Each path below is one point turned by a fixed rotation once a step. After each direction that follows a path, write how fast that rotation turns it, in degrees a step (0 if it stays still).
Each turn is a multiple of 5 degrees from 10 to 175, or 0.
Each row of a path follows its step; steps can be skipped.
Rotation 1:
step 0: [ 19  -6  41 -67 -35 -26 -28  -6 -18  22  19  17  10 -15  12   3  14  22
  39  -2  20  46   3   9   1  14   2 -10  12 -28   2  14   0  15  38  15
  13   0   3  -9   7 -15   8  -5  21  15 -24 -68 -12  30  36 -27  18  -2
 -23  21  -3 -12]
step 1: [ -7  12 -26  23  12 -36  -8  -1  28   5  17  10   3  10   6  15 -12  46
  14 -41  43  50  10 -10   9   3   1  28  -7 -31 -25  19 -49  14 -14  21
 -48 -36 -27   2  -4   2   1  20  -8   0 -14  11 -28  13   9   2 -38  -5
  11   8   1 -56]
step 15: [ -1 -15   0 -36 -41 -10  13   9  15 -38  43  19   5 -21 -56   7  14  25
   4 -20  -9 -38  18  19  -2 -11 -13   5 -47 -37 -21   0  26   7  16  26
  17  32   3  17  -7 -10   1 -60   5 -23 -11   5 -37  12  20  17  -7   2
 -15  -7  24 -25]
step 17: [-12 -28  18 -19  -6   7 -36 -18  30 -48   8  11  19   2 -14  -7   6  23
   6  39  52  10  32  20 -23 -10 -22  18   5 -22 -21  -6  -8 -10  -4 -31
   4   2 -30  -2  51 -20  15  28  57   4  -2  22  -2 -11 -24  25  10  -1
 -32  28 -33  24]
step 18: [ -2 -21  31   6  -3 -62  -9 -11  19 -22  62   8   8 -33  -9   1  30  21
 -13 -21 -21  -7 -18  29 -10   7   4  26 -42 -32  -3  32   9  27  28  22
 -15 -26  16   8  10  -5   1 -19  11 -20  -1 -24  23  19  26  23  25 -37
 -39   2  -1   8]
step 25: [ 22 -40  -4 -19  25  20  20 -27 -12 -64  11   0  16  -3  37 -12 -18  -1
  19  41   0   1  62  25  -6 -40 -19  -3   0 -19 -13 -15  47 -12  15  -3
 -26  13  -5  42  30 -25 -15 -20  -7 -14 -23 -17   0  16  16  23  -3  -4
  11 -12 -25  -8]
step 27: [  6 -23  12 -19  10 -61 -12  13   9 -11   9  10  24  -2   7  21  -1  33
  -3  -2  20  34  -6 -55 -31  10  19  29  -8  17  -4 -13   3 -36  13  31
 -10  16 -11   5  10 -30 -22  35  24  25   1  14 -24  34  -9  10 -43  44
  -3 -24 -45 -14]
Speeds:
[ -3   6   5  -3   5   4  -6  10   0   1   6   0   2   0  -7   8 -14   4
   2   5   4  -8  -4   8   5  16  -6  -3 -13  -3   1   6  -6   2  10   3
   1   5  -1 -11  -3  -5   3   0   4   6   8  -8   0  -3   3   9   5   5
   4   9  -1  -4] -> 125
[  6  13   5  -4  -5   6  -1  -6   7   0   1   2  -9  -1   1   2  -4   8
  -6  -1   4   4  -6  -1  -4   8  10  -6   4  -5 -11  13  10   3  -3   9
  -8   2   1   7   5  -1  -3  -4 -10  -2  -2  -6   3  -4  -4   5   0   9
   3 -14  -3   4] -> 120
[  4   7   3 -12  -2   4   3   5   5  -4  -2  -3   7   7   4 -11  -9   3
   3  15   2   2  -1   4   3 -11   0  -3   9  -8  -2  -2 -12   7  -3  -8
   3  -8  -7  10   5  -6   5  -4   4  -4   5 -11  -2   4  -7  -5   1   4
   5   6   7   1] -> 130
[ -3  -1  -3   6 -14   3  -5   0  -5   0  -3  -1   3   7  -5  -9   5   1
   2 -16   0   5   1   1  -5   2  -2  -3   6   0 -11   6  -5  -1  -4   3
  15  -4  -8 -12   5  -1   6  -2 -10  -3  -4   1   2  -5   2   7   7   3
   4  10  13  -4] -> 10
[ -5  -3   6   6   5  -7  -6  -1  14  13   7   2   1   5   3  -5   0   1
   5  -1  -7  11   3   6   3  -4   1  -2   4   0  15  12  -2   1  -4   1
   3  -6   8  -6   0  12   3   0   4   8  -2  -2   0   5 -13   6   1   8
   6  -5  -3  -9] -> 40
[  2   3  -1   0 -11 -11   3   0   5   4   0  -8   4  -3  -1  -6  -2   0
  -6   7   8   3  -1   1  -9  -2   0  -3  -4   6   7   0  -1  -4   2   8
  -4  -7   0  -9   0   0  -3   6 -15   3   5  -6   0   6   0  -2  -1   5
 -26   8  -3   3] -> 80
Rotation 2:
step 1: [-14   3   3  18 -28  19  -4  40  26   7 -12  12  12 -35   0 -21   8  -6
 -35  -7  11  21   0  21 -12   4  37   9  16 -23  26   4   6 -20 -25   5
 -17  26 -33  33  19  38  -2   4  -8   1 -25  47   7 -51 -19  46  19 -24
  -8  -6 -13 -25]
step 4: [ 11  29 -29 -17 -10 -47   9   1   4  10  14  28 -22  32 -17  80 -18  13
  18  34  21 -42  10  18  -5   6  25  11   8  -6   4 -18  16  -8  11  -5
   7 -35  -2  24  10   9   9  -7  27 -12 -11  -5  31  -1 -22 -16  16 -14
 -26  39   6  -4]
step 5: [ 19  27  53   1   5  32 -18   8   6  19   8  21 -53  17  15   9 -46 -28
   6   4  -1 -40 -12  -6  20  12  19  10  -4 -24  28 -26   3 -22 -30   5
 -10  -2 -30  16   9  29  -2  25 -24 -27 -41 -15 -10  16  10  22  16  21
 -21  30 -16  -3]
step 14: [ 22 -43 -12  17  -1  -2  -4  -2  26   6 -16 -17 -54  -1  33  23 -20   0
  10  43   1 -20 -31  23   5  33   2   3  17   3  -6 -25  15   4  28  -1
  17 -42  13 -17 -29 -22   5  15  12  32 -30 -37  29 -14 -12 -24  26   3
  -1  29  15  24]
step 15: [ 35   6 -15 -35  17  17  17 -16 -10  19  17  14   1  38  19  29 -23  11
  20  42  -4 -56  -1  -5 -11  35  -1  -7  10  10   2 -55 -18  -7  -2  26
 -16 -10   1   6  10  34 -14  -5   5   9  19  -5 -12  22  10   3  39 -43
 -32  28 -17  -7]
step 21: [ 11  -2 -20   3  29  22 -10  -1  15   3 -36  24  -3  15  -7 -11   2  23
 -31  -1  32  32  -2 -17  36 -18 -27  14  11   8 -23 -24 -24  -5 -13 -23
  -6  -4 -45  25 -10  -1  -4  24  27   6 -24 -22 -47 -45  -2  24  32 -12
 -17  25 -26 -37]
step 22: [ 25 -16 -15   0  15  -2   7  52  28  -1 -20  -3  -9 -10  22 -15  16 -16
 -45  29 -19  31  15 -33 -24  24  21  30   6  11  36 -10  -8   5  10   0
  -6 -23   1  37  -7  19 -29  13   4   6  -2   9  -9 -46 -11  11  48  -6
  35 -27  -3  29]
Speeds:
[-10   2   3  11  11   6   8  -5   1   6   7   2   1   6  -5   5   3   0
  -1   7   3  -7   0 -11   7   3  -4   9   5   4 -11   1  -2  -6   1   0
   1  11  -5   1  14  -3  -4   8   7   7   1  -2   2   2   2   4 -11 -11
   5   0   2  -5] -> 175
[  1  -4  -1  -4   3  -4  -8  -5   3 -10 -12  -1  -3   3   1  -8   0   6
   0  -4   6   1  -5  -1   7   3  -9  12   7 -12  -7   8   7  12  -5 -10
   2  -1   2 -12   2   5  -9  -6   4   2  -6  -1  -4   8   5   1  -3  -2
   0   3  11   2] -> 100
[ 1  4 -1  3 -1  4 -4 -1 10 -5  6 -4  5  4 -3  4  5 -3  8 -3  0 -5 -1  5
 -3 -8 -2 10 -5 10 -5  0 14 -1  9 -4  1 -8  8 -5 -7 11  9  5 -5  9  9 -8
 10 -6 -1  0 -5  4 -2 -8 11  4] -> 70
[  5  -6 -11  -1   8  -4  -3   5   2   3  -7  -8  -8  -8  -4   9  -4   5
   5   9  -8   2  -1  -5   3   4  -4   0  -1   2 -12   1  -3  -3  -3  -1
 -16   2   6   4  -9   6  -2  -1  -3  -1   6  -1  -6   1  -4 -16  -2  -8
  10  -9  -2   3] -> 95
[  5  -1  11   5 -10  -1  -3   0  -9   4  -5 -10   8  -8   6   2   6   7
  -1   1  11  -6  -3   9  -7   5   3  -2   2   3 -16   1   8   1   7   6
   0   6  -8  -8  -4   2  -1   1  -5   0  -3  -2  -2   0  -1   2   5  -1
  15   2  -6  -9] -> 60
Rotation 3:
step 0: [  9 -26 -62   3  -8   4 -10  33   6 -22 -10   5 -19  25  32   0  -8 -17
 -21   5  -7 -15  29  23  -6  -9  44  14  27  28 -13   6 -55  -3  42 -11
 -52  -7   4  22 -17  16  -7 -10 -12 -13  33  14 -48  -7  -7  36 -22  -7
  23  13 -10  20]
step 1: [-15  -1 -37 -16 -25  45 -29  20  -6 -19  -7  16   8  37   6   2  -7  23
 -31 -25 -15 -22 -16  28   3 -27 -10 -15  15  33  25   0  23  14  -1 -14
 -46  -6  36  12 -10 -39   4 -39  20 -13  55 -27 -25  -6 -19   9  10  12
   0  23  41  20]
step 6: [ -1 -24 -57  -9   4  -4  16  17  -9   1 -33  18  -8   4  39 -25  -9  30
 -13  15 -12 -27 -15  34  16 -39  13   7   2  10  21 -26 -32  52   4 -25
   3 -22  14   2  10  -1   0 -72  -2  -4  28  33  33 -37  19   7   3  15
   2   0  15  21]
step 9: [ -9  17 -19 -26  34  35  24  -4  -1 -28   5 -37  37  15   4 -32 -48 -15
  41 -18  22 -13  10   0  -8 -30 -10  12  20  14  32  16  10 -25   0 -23
   8   3  16  10 -51  27   4   8 -38  -3  -7 -23 -21 -33 -14  19 -28  13
  28 -25  10  38]
step 10: [ -9 -15 -30 -32  16   9 -23  12 -38   3   4 -29 -14  19 -13 -35 -14  30
 -34 -10   7 -11  -6   4  -1  22  -7  32 -12   4  17  24 -46 -35   7   1
 -15 -19  21  16 -26  20  -8   2 -15 -30  -9  24 -29  14   3  38 -16 -42
  44 -16  25  57]
step 19: [-28   1 -43 -29 -30  17 -30 -51  -9 -17 -18 -24  12  32  53 -17 -16 -11
  54 -20  19  -5   6  24  19  -9 -36  -9  23 -12  50   0   0  -6  -3  -8
  16   4  27   3 -16  10  31 -18  -6  11  25   0  18  -1  35  15 -29 -27
   0 -20  17   0]
step 22: [ 33 -15 -49   4   5  21  25  40 -17 -17  -7  -3  24  19  15 -19 -24  22
 -23   5   1 -24 -28   9  -4 -33  13 -25   1  21   5  -5  -4  22  11 -33
  15 -32  25   8   9  10 -40 -36   7 -21 -17  34  25 -77  -5   9  -3  10
   3  10  23  24]
Speeds:
[ 5 -2 -5 -3  4 -4 -6 -2 -9 -8  8  6 16 -6  9 16  5 14 -4  7 -6 -1  0  0
  1  0  8  7  0 -5  4  4  1 -1  6  1 -5  1  5  0 -1 -1  7 -1 10  3  3  8
  5  1 -4  2  0 11  3 11 -4  1] -> 65
[ -4  -4  -1  -7   0   4   2  -3  -1  -2   7   3  11  -7  -1   7  16 -10
  10 -11   7  -1  -3  12  -2   2   0  -9  -7   3  -6  12   2   2   1   4
  11  -2   3   7   0   9  -4   0  -8  -6  -2  -1   4   1   4  -6   1   5
 -10   4   3  -1] -> 70
[  9   0   4  14  -6   0  -4  -2   3  11   8  -5   7   0   2  11 -10  -8
  -9   0  -3  -7   2  -1  -3 -13  -4   2  -4   8  -7   4  -9 -13  -1  -3
   3   4  -1   5  -5   0   3  -9 -10   5  -3  -6  -3  -4  -4  -2  -4   0
  -2   8   0  -2] -> 85
[  8  -6  -6   0   6   9   2   0   3  -3   6  -3   8  -3  -6  -2  -8  10
  -2   2   2  13  -3  -4   1  -5   1   6 -16  -5  -1   2  -4   3 -14   7
   3  -9  -7  -5  -7   3  -6  -2  -5  -7  -3  -4   8  -1  -1   4  -9   2
   2 -13  -5   3] -> 25
[  3 -14  -5  -5  -5  -1  -1   2   3  10   7  18  -3  -7   0  -2   1 -13
  -3   4  -8   7  11   1  -5   4   4  10  -5   0   6  -5  -2  -7   6  -3
  -2  -5  -1   7   2  -6  -4   8  -1  -4  -6   5  -2  14   3  -1  -4  -4
   0  -1   0   6] -> 140
[  0 -10   1   0   6   3  10  -9 -10  -6  -2   1  -5   2  -1   5  -2  -1
  -5  -5   9  -2   2   2   2   2  -3  -5   7   3  13  -9 -11 -10   0   7
  -3  -1 -16   7   8   2   4   0  -7   4   9   3   2  -1   4   3  -4   5
  -4   1 -12  -8] -> 170
[  5  -6   5   2   1   6   1  -6   1   0  -5  -6  -2   6  -2  -4  -1  -1
  -4  -4 -15  -6  -4  -2  -5   1  -6   0  -9 -10   2  -3  -3   2  -3  -6
  11  14   6   0   4  13   4   6  14  -5   2   3   6   7   8   3 -12  -1
  -8   7  -1   0] -> 45
Rotation 4:
step 3: [ 16 -20 -35  41   5   2  12  10 -22  24 -22  24  13 -37  10  41  17  43
  14 -35  -5   3  12  -3   1  24  13  -1  -2  26 -11 -18  13   0 -15 -11
  15  -8  -3 -15  29  31 -23  26  27  25 -11 -36 -22  20 -10 -23  19   7
  43   5 -32  35]
step 19: [ -3  11  -8  25   3  15  16  -3  -5  11 -10 -21  16   9 -11  11  11  15
  15  24 -22  35 -13  11  24 -15  54 -29 -41 -13   8  10  16   5  20  21
  11   4 -21  25  11   9 -14  16  60  34  -4 -28 -40 -12   6 -15 -17  15
  28 -47 -41 -17]
step 20: [ 15  33  11  19  56  -5  27 -39  17  23   9  21 -29   9  -5   1  11  20
 -34   6   7 -24   0 -17  -6  17 -24  -6 -26   0   4   8 -13   5 -15   5
  -2  29  19  -2  24  36   0  31  38  55  -2 -29 -10  -6 -14   8 -19  -8
  13  -1 -62   0]
step 21: [ 33  15 -23  -8  18  14   9  19  -5 -28 -32   7   7  -7 -23  14   3 -22
  -8   3 -13  33 -30 -11  31  29  18  -9  44  -4 -32  11  13   5 -14 -10
  21  41  -3  -2 -14  21  -6  50  50  24 -20 -17  -3 -13  35 -15  -1 -10
   2 -17 -53  -6]
step 23: [ 17  54   3  18   9  22   4  10  56  -7 -10  21   9 -25 -40   0  19 -23
 -17  19  -3   1 -13  12  -3  -1  13 -28  -8 -13  14 -11 -15 -13 -20   8
  22  21  41   2  15  26 -33   6  30  21 -38   8  17  -8  -8  26  23 -35
   6  11 -42 -35]
step 24: [ 46 -27 -30  53   1 -35  18   6  10   7   3   3  26 -33  -2   9  25 -15
 -16  45  -7  24 -48 -23  44   2  24 -22   0  24 -19 -15   6   3   2   2
  -5  18   1   8  24  19 -24   7  49  20   6   4 -21   3   4  27 -20  -8
 -12 -19 -10   0]
step 30: [ 21  22  10  25  17 -44  56  26   6  -7  -4  22   7 -19  28   3  18  34
 -22 -15   7 -13 -16  12  21  -3  31  -7  -5  20  19 -23  -8 -35  -8   1
 -13  10 -17 -43  29  18 -12   5  47  20   6 -35 -39  14  28 -36  -7  -5
  13   0 -11  -6]
Speeds:
[  9   1  -5  -4   1   3  -3   7  -1  -3   3   4   5   3 -14  -3  -4  -6
  -3  -3   0 -17   4   4   0   5 -10   1   7   2   8   4   4  13   1   3
  -5   4   7   4   5   2   3   1   3  -8   6   2  13   1   1   1  -7  -9
   8  -9   0 -13] -> 135
[ -3   3   1  -2   0   4   1  -5   6   9  14 -17   5  -6  -1  10   0   5
   7  -5   7  -4   2   3  -1   9  -8   6   1  -5 -10  -6  11  -4   4  -7
   4 -11  -6   2  -7  -3   5   4   0   4   3  -3   2   3   2   8   4  -3
   1  -7  -6  -9] -> 10
[  4   6  -8   4   9  -2  -2   1   6  -3  -9  -1   4  -1   5  13  -5  -2
   7  -7   1  -7  -1  -1  -5  -2  13  10  10 -10   9  -3  -2   5   0   6
   5  -8   5   1  -5 -11  -5 -13  -1   1 -10  -2   2  -8  -1  -2   0   5
  -7   2   2  -6] -> 80
[ -5   5  -3   0   2  -7  -1  -5   6 -11  15  -1   6   1   4  -5   5   2
   0   4  -3  -8 -19   3  10 -11   1  -5  -9   6   3  -3   6   3  -1   9
   3  -4   1  -3  -6  -5   0  -6   8  -8   5  -7  -7   6  -5   3   3   1
   2   4   4  -6] -> 60
[ -5   6   8   3   4  12   8  -5   8  -1   1   6 -14   3  -1   2  -8  -1
  -8   3   7  -2   7   7  -2   3  -5  -6  10   2   1   1  -3  -6   4   6
   7   3   2  -1   7 -12  -1   2  -2   5   9  -8  -3   1  -6  11  -1   4
   3  13   7  -7] -> 135
[  6 -10   9   3  -5  -2   2  11   4  -1  -2  -3  -4   2  10   1  15  -5
   1   7  11  -1   6   3  -3   4  -3  -1  -3  -4   1   5  13   0   3   9
  -2   6   1   6  -6   2  -4  -8   5  -7   0   6   3 -10  -6  15   6   5
  -1  -4   4   5] -> 40
[  4  -1   6  -7   3   8   0   1   1  -8  -6 -15  -5  -7  -5  -4   7   6
   0  -2  -2   9   1  12   7  -3   2  -4   1   1  16   1   8  -3   6   3
  -1   7  -4  -7  -5  -3 -11   1  -6   5  -3   1  -1   5  13  -5  -4  -8
  -5  -5   3  -7] -> 170
Rotation 5:
step 10: [  4  23  21   7  -9  28  21  -7  33  43 -11  -1   2  14  22  -2  -8  -2
  33 -19  39  17  -5  10  20  -5 -14  -2 -14 -11  47  -8  14  20  -4  23
 -18  23 -10   1  25  38 -17  10  28  21 -24 -67  -1   5  40  12  18  17
   2  -5   9 -33]
step 15: [ 12  -9 -11  -9  -1  -7  16  26   8  -2 -24  -9   7 -28  22 -47   5  -6
  26   7 -30  22  14  10  -6 -13  -6 -15 -12  49 -20   4  30  15 -31 -29
  31 -31   5  23  17   7 -39  -4  50   5 -14  -6  13 -21 -21  18   2  29
  11  -8 -52 -20]
step 21: [-13   1  -5  30   9  34   3  10  21 -35  58  -3  25 -23  16  -7  11  15
  11  -2   3  22   1   4  13  -4   0  11   7 -33 -26  13  24 -21  18  25
   6  31 -43  -1  13   9 -33  14   2  25 -34 -26  20 -17 -13  26 -19  -8
  51   0 -25 -28]
step 23: [ 12  -8  39 -12   0  45   7  24  12 -12  34  15  53  -4  -9   5 -13  -1
  28 -14   9  -4  35  -9   1   6  22 -29  24   1 -55  17  31  19 -18 -22
  15  -8 -14  16  15  42  -3  22   5  -7  -4  -1   1  34  19  29   6 -28
  -2  -4 -10 -36]
step 25: [-22 -21  36  11  10   7 -22 -40  29 -13  46  18  12  -5  11  20 -27  22
 -24  -3  18  -2 -14  10 -10 -11  35  -7  30 -10 -25  14  19   1  35  -6
  46   9 -35  -7  15  14  17  21 -24  22  32 -14 -12 -19  15  27  31 -13
  34   9  -9  -4]
step 26: [-15  -1  -3 -17  10  18 -13  10 -26  -7  24   9 -31   8   9 -22  -4  20
 -24  20  10   6 -23   3 -12  -2 -18   1   6 -12  21 -22 -22  30  -6 -19
  12  -9 -21   3 -14   4 -21  26  92  -2 -31 -31 -17  -4  34  32  13  42
 -18  15   0 -11]
step 28: [ 31   5 -13   4  25  16 -19  14  16  -4  18   4  -3 -15   0  22  25 -10
   5  11  11 -32  -9   7  25  28   5   3  -8 -19  -2 -15  24  -5  20  10
  36  33  -3   7  14 -28 -42  -4  74 -33 -58 -28   6 -17 -11  20   1 -14
  16  -7  15   3]
Speeds:
[  1  -5   1  12   4   1  -6   2  14   2 -10  -3  -1   2 -11 -10  -1   3
  -2   4  -4  -7  -9   4  -4  -2  -4  -6  -3  -7  -5 -11   3  -6   0 -12
  10  -8   1  -7   0  -2  -6  -3   0  -2  13  -6   3  -7   1   8  -2  -2
   7  -4   5   6] -> 110
[ -8  -8   1   6   0   6  -1   9 -12   0  -7  -4  -1 -10  -1   0   2 -10
  -4  -1  -7   0  -1   3  -1  -7   6   2  19   5   7   3  -3   1  -9 -15
   1  -4  -1 -10   8  -1   7  -2  -1  -3  -7  -1  -9   4  -2   7   0   5
   0   4   3  -5] -> 100
[ 11   1   1  -5   3  -5  16  -2   1   5   2   6  -3   2   3  -8   2  -3
  -4   6  -8   3  -5  11   3  -5   0  -1  -2   6   5   2   0 -13 -12   7
  -1  -4  -9  -5  -6   4   0   0   5   4   0  -8 -15  -3   0  -4  -2   1
  -2 -15   3  -1] -> 155
[  6   7   8  -5   1  -1   9  -8  -5  -2  -4   7   6  -7 -12  -1  -7  -2
 -11 -11   6  -2   0  -6  -6  -6   4   0  -5  -9   2   6   1   8  -1   0
   4   6   3  -5  -6  -1  12  -5   1  -2  13  -6   3   4   2   0  10  11
   4  -1   5  -5] -> 55
[ -7  -2   1   8   1  -6   4   8  -3  16   9  -6   3  -1   4 -11   8   0
  -5  -6   0   3   5  -2   4   0   8   6 -17  -4   3   3  -4  -3   8  -6
   2  -2   6  -4  -4   7  -5  -2  -6   8  -1  -1   5   3  -7   6  -7   9
  -2  -1  -4  -9] -> 125
[ 11  -6   9   3  11   7   0   1   7   9  -4  -3   9  -1   2  -7  -6  -1
   5   2   7   6   8   1  -8   7   6  -2   2   3  18   0  -6   9   1  -2
   2   3   2   1  -3   8  -3   3 -10  -4   4   1  -9   1   2  -4   4 -13
  -5   5   0   6] -> 55
[ -3  -3  -8   2  -9  12  -3  -3  -1  -2   2   6  -7   9   8  -9 -13   3
   0   0  -1  -1  -4   3  -9   3   0   5  -6 -11   8  -8   0   2   0  -7
   3   5  -7   6  -2  -5  15   3 -11   3  -9  -6  -2  -3  -3  -6  -2   1
   6  -5  -3  -9] -> 90
